(in the rows, 128 means zero)
A single turn carries every row of the set below to another of its rows. Some are shown first; where does it send the rows asked next?
tagag: [123 143 124 111 114 147 147  84 119 133 123 153  79 103 163 118  96 127
 129 134 141 131 152 118 128 106 154 111  99 118 115 117  76  98 151 127
 127 134 103 160 145 141 114 136 146 168 124 129 114 139 126 119]
Korug: [116 114 153 147 140 126 107 113 116  96  93 115 143 141 122 104 113 129
 141  93  94 131 141 111 141 152 131 144 146 101 132 141 109 138 120 118
 115 117 133 123 106 136 129 117 144  98 139 167 123 116 167 143]
bepeb: [121 140 117 140 141 160 128 133 124 141 101 119 142 106 145 117 101 100
 111 127 159 171 145 167 111 109 138 121 107 128 121  98 121 116 112 105
 144 118  99 151 160 124 122 136 134 148 116 134 129  96 115  98]
Sim: [139 130 142  93 113 150 121  69 131 136 138 119 106 102 144 130 120 124
 112 142 105 144 151 112 127 153 138  99  93 131  95 147 106 111 124 135
 102 128 111 176 130 137 114 130 122 146 111 117 106 144 138 155]
ruko: [131 117 142 145 143 135 121 108 138 101 106 124 135 154 120 110 109 139
 148 107  84 127 138 112 139 152 128 147 145  91 136 153 119 144 112 109
 130 118 146 115 111 140 123 114 136 100 144 157 135 118 169 159]
benu: [122 129 134 166 131 142 118 129  92 141 116 123 124 146 143 113 125 104
 129 117 141 133 148 103 132 121 155 123 131  98 165 106 126 115 138 133
 141 121 145  86 138 118 106 132 167 124 115 185 112 121 123 106]
lar: [147 144 129 149 124 161 128 144 129 144 114 116 153 129 116 114 132  71
 138 108 139 142 125 123 120 117 149 120 115 117 151 115 150  96 107 126
 140 127 153  86 145 121 109 114 156 148 116 168 111 113 119 129]
Kig: [145 131 151 119  96 128 134  67 145 154 128 142 103 104 160 146 136 122
 139 145  96 129 137 117 153 158 143 113 120 115 123 139 107 118 136 127
 109 143 129 175 134 129 133 157 124 140 139 119 112 131 119 166]
kodum: [137 129 134 143 143 137 122 107 141 103 116 130 141 144 122 107 117 135
 146 119  81 130 134 105 133 155 129 152 151  89 131 146 120 140 115 106
 134 115 148 109 117 138 123 111 143  91 130 157 137 115 169 162]
kapaf: [137 146 110 158 131 150 143 135 136 148 100 139 127 119 148 131 110 109
 139 128 154 161 126 169 118 101 137 137 119 117 139 103 114 126 127  87
 154 137 117 146 160 130 128 144 125 143 133 126 131  94 100 110]
bur: [108 148 121 103 115 132 137  95 146 134 125 159  89 108 154 139  79 121
 136 160 134 136 150 148 114 112 145 117 130 119 127 127 106  91 156 127
 132 159 102 154 148 113 132 135 127 153 150 116 105 141 131 149]
Lafav: [122 139 142  98  94 146 155  89 150 140 119 164  98  84 154 113 114 101
 124 146 136 119 148 141 128 125 147 116 123 125 105 124 116  72 129 119
 140 123  99 166 152 131 128 133 145 161 150 126 122 123 133 142]
misim: [139 137 135 134 114 160 124 144 132 142 119 131 140 128 110 104 135  79
 128 109 129 125 129 116 116 116 149 132 122 108 138 120 156  90 109 119
 148 110 149  85 146 132 105 103 171 130 134 167 126 117 132 135]
zuva: [127 145 107 157 124 141 148 129 126 145 104 147 112 114 159 127 106 118
 137 135 165 152 127 157 125 100 144 134 120 117 139 100 104 120 140  98
 151 142 119 152 158 136 134 152 136 157 125 132 126 105 100 101]
Vipe: [120 127 113 121 145 163 126 133 116 141 135 115 135 146 126 134 102 107
 140 153 133 136 131 123 118 132 149 139 150  89 155 110 162 110 128 120
 155 128 144  85 134  99 115 113 140 112 135 169 114 118 135 138]
radod: [120 144 117 130 126 154 149 129 158 140 131 137 116 115 166 127  91 115
 119 157 157 162 140 166 112 119 145 116 122 118 143 117 147 124 124 106
 151 133 120 150 169 123 118 141 136 169 126 120 139 106 124 119]
gevov: [133 131 132 166 129 147 129 128  97 138 115 109 142 138 143 121 131  90
 134 125 155 150 134 118 132 128 151 120 132 110 166 107 140 112 132 128
 140 134 151  91 132 107 110 139 145 128 106 175 105 110 117 109]
Vaz: [126 134 148 144 142 132 104 118 145 100 111 125 153 138 124  97 113 122
 136  95  82 130 147 100 135 149 143 137 133 101 133 147 121 139 107 123
 116 108 136 113 125 138 116 107 171 114 119 161 132 116 171 162]
Noda: [141 129 112 134 144 170 145 127 119 139 130 109 144 143 127 130 118  94
 143 152 147 147 123 129 120 134 145 129 131 100 151 114 161 108 111 119
 157 132 149  84 134 105 109 119 128 129 113 163 108 103 126 131]
bedi: [121 123 156 142 143 132 104 118 145  99 104 119 147 142 118  99 104 123
 137  90  85 129 147 111 138 151 138 133 133 101 136 151 125 143 102 125
 116 111 138 120 116 140 117 111 155 118 139 158 134 116 173 159]
Gifo: [137 143 151  98  88 137 140  80 155 155 122 153 104  88 163 120 125 110
 120 152 139 120 142 137 135 129 149 120 119 130 113 127 105  85 126 119
 143 125 105 169 146 139 129 134 147 170 141 127 123 131 124 138]
zup: [115 127 147 150 142 120 102 118 116  98 103 118 147 135 131 106 117 124
 141 101  86 136 139 105 137 153 135 149 157 100 129 135 105 136 130 119
 116 117 133 117 113 130 129 112 156  90 123 168 120 116 163 145]
pazu: [119 154 126  96 107 130 120  90 148 150 121 153 105 106 150 145  89 123
 133 173 134 138 146 149 115 117 139 121 129 131 122 129  97  90 145 125
 133 158 106 157 143 122 138 132 123 158 147 122 106 148 121 149]
vesu: [138 145 133 124 108 127 106  79 127 147 106 142 115 110 121 144 121 117
 136 133  99 134 139 121 128 132 131 115 103 131  95 143  79  97 134 133
 104 154 107 168 129 135 142 137 114 136 127 123  86 145 112 164]
gan: [143 128 136 113 118 156 115  78 143 134 147 112 121  95 122 132 131 108
 131 151  97 156 148 109 133 169 123  97 101 131  96 155 116 120 108 121
 102 128 110 161 117 119 123 129 117 142 114 122 105 122 133 153]
zunid: [127 146 131 101 114 143 130  81 121 149 126 134  90 103 168 127  98 134
 125 149 142 136 151 123 127 117 150 116 101 127 113 123  74 103 146 130
 127 131 104 161 145 139 120 133 140 173 115 131 113 149 125 118]
Sab: [130 121 144 144 136 136 124 103 142 101 118 133 135 147 113 114 113 144
 145 108  81 130 128 100 133 164 141 148 142  93 130 152 128 129 110 108
 135 118 151 108 128 135 112 114 137  97 143 158 136 120 164 156]
Vap: [148 143 131 140 113 132 101  87 134 140 115 134 123 101 110 135 136 105
 150 124  97 143 132 104 143 142 126 109  95 131  97 148  80 117 121 119
 100 145 109 159 114 129 136 134 125 144 118 130  90 125 103 152]
Ginel: [148 129 143 139 104 126 116  79 142 143 143 128 105 107 148 151 139 119
 151 144  93 150 139 110 153 167 130 107 121 119 128 155 110 139 136 121
 102 148 126 162 120 110 133 154 120 143 126 122 102 121 117 153]
Tabon: [112 145 118 131 128 157 135 134 136 138 102 135 137  97 142 107 104  96
 109 132 166 156 143 163 111 107 142 118 109 133 113 106 123  97 111 110
 147 120  95 155 158 136 129 128 147 164 118 135 126 103 116 106]
Zekar: [116 127 154 142 144 133 100 111 138  99 107 127 150 138 113 100 105 128
 133  86  84 129 145  94 133 157 154 131 126 105 128 148 125 131 103 130
 117 111 137 112 129 133 109 109 159 116 130 166 128 120 165 154]
matuk: [112 117 152 149 138 124 104 111 113  97 100 121 141 137 119 113 112 138
 144  94  88 136 132  98 137 162 147 150 150 103 131 133 113 130 129 118
 121 122 134 118 118 127 127 116 143  91 134 170 115 119 158 142]
tef: [134 141 127 147 128 154 143 131 153 145 122 127 126 116 167 123 105 106
 118 134 151 168 144 170 116 118 144 115 115 119 145 113 147 135 112 103
 147 120 118 147 174 122 111 148 140 161 125 123 145  93 121 112]

Vipe turns into benu
Vap turns into gan
Now these:
kodum turns into zup
ruko turns into Korug
gevov turns into lar
vesu turns into Sim
pazu turns into zunid
Lafav turns into bur
bepeb turns into tef
Zekar turns into Sab
Tabon turns into radod

A single turn carries every row of the set below to another of its rows. Some are shown first; where does it send the rows asked next?
debo: [147 133 146 128 143 128 141 120 140 117 112 167 136 118 105 125  76 147
 124 113]
Tov: [158 103 123 137 139 156 142 114 148 109 119 119 128 109 129 136 146 161
 119 159]
biseb: [ 93 121 113 129 148 143  89 121 138 113 123 140 140 128 149 131 167 107
 125 122]
fudig: [116 147 131 144 171 125 124 124 112 122 126 149 109  99 134 126 164 116
 114 153]
dum: [136 155 138 131 128 102 124 127 136 121 126 142 125 109 175 121 127 176
 130 101]
lala: [150 106 109 120 127 119 120 106 145 124 139 120 132 115 138 149 115 160
 132  79]
Bes: [136 153 132 122 121 116 137 147 114 117 101 153 149 126 145 125 111 169
 144 129]
non: [128 144 160 140 130 124  88  89 159  96 128 150 137  93 131 118 151 132
 132 127]
Gar: [152  98 105 109 139 138 120 143 113 122 122 124 140 144 136 127 102 150
 136 109]
mudum: [158 109 124 122 112 138 126 103 132 118 137 111 119 109 130 155 160 143
 136 143]
zev: [ 90 120 138 144 159 139  92 119 139 116 122 151 107  92 113 124 134 133
  97 132]
Dud: [172 102 149 130 158 108 119 101 141 128 112 148 110 113 126 121 128  95
 126 124]
Sav: [136 126 131 124 136 106 114 101 131 129 150 154 110 118 143 138 108 131
 124  73]
fibat: [125 146 137 140 157 111 132 109 111 105 138 154 136 104 107 114 168 120
 146 149]
dez: [163  99 135 122 157 117 138 116 146 125  99 143 130 124 101 124 128  91
 135 130]
kiku: [107 138 100 124 138 113 143 146 136 122 118 138 149 133 159 130 138 165
 137  98]
meti: [ 97 127 136 120 120 113 142 123 141  99 107 119 157 119 153 104 108 135
 155 114]
zope: [107 113 146 136 154 126  85 111 108 100 140 162 131 112  96 104 134 128
 132 136]
gori: [113 145 147 118 134 154 106 140 149 101  93 139 144 121 110 107 134 120
 129 157]
rige: [116 112 107 112 164 132 134 145 131 125 125 143 128 151 129 111 102 128
 121  93]
sosid: [148  93 124 127 168 114 133 115 157 134 109 132 111 119 125 124 140  92
 117 112]
Met: [108 156 131 130 158 118 144 129 142 117 124 131 118  99 101 120 169 120
 127 142]
Retub: [ 85 123 133 123 137 125 105 120 143 111 131 137 126 107  75 125 143 125
 130 118]
vik: [168 116 137 126 135 136 125 127 143 120 113 127 123 110 133 125  86 174
 115 118]
Revo: [156  99 121 117 140 146 122 126 125 113 139 105 118 131 140 115 159 146
 133 150]
gen: [ 89 131 132 128 122 121 127 122 140 117 103 119 131 105 181 124 109 131
 128 113]
Depa: [111 123 141 139 125 115 127 107 120 101 109 145 155 108 178 113 100 141
 145 125]

dum turns into kiku
vik turns into lala
Now these:
fudig turns into Met
biseb turns into gori
sosid turns into dez
zope turns into zev
Depa turns into gen
debo turns into Sav
Tov turns into mudum

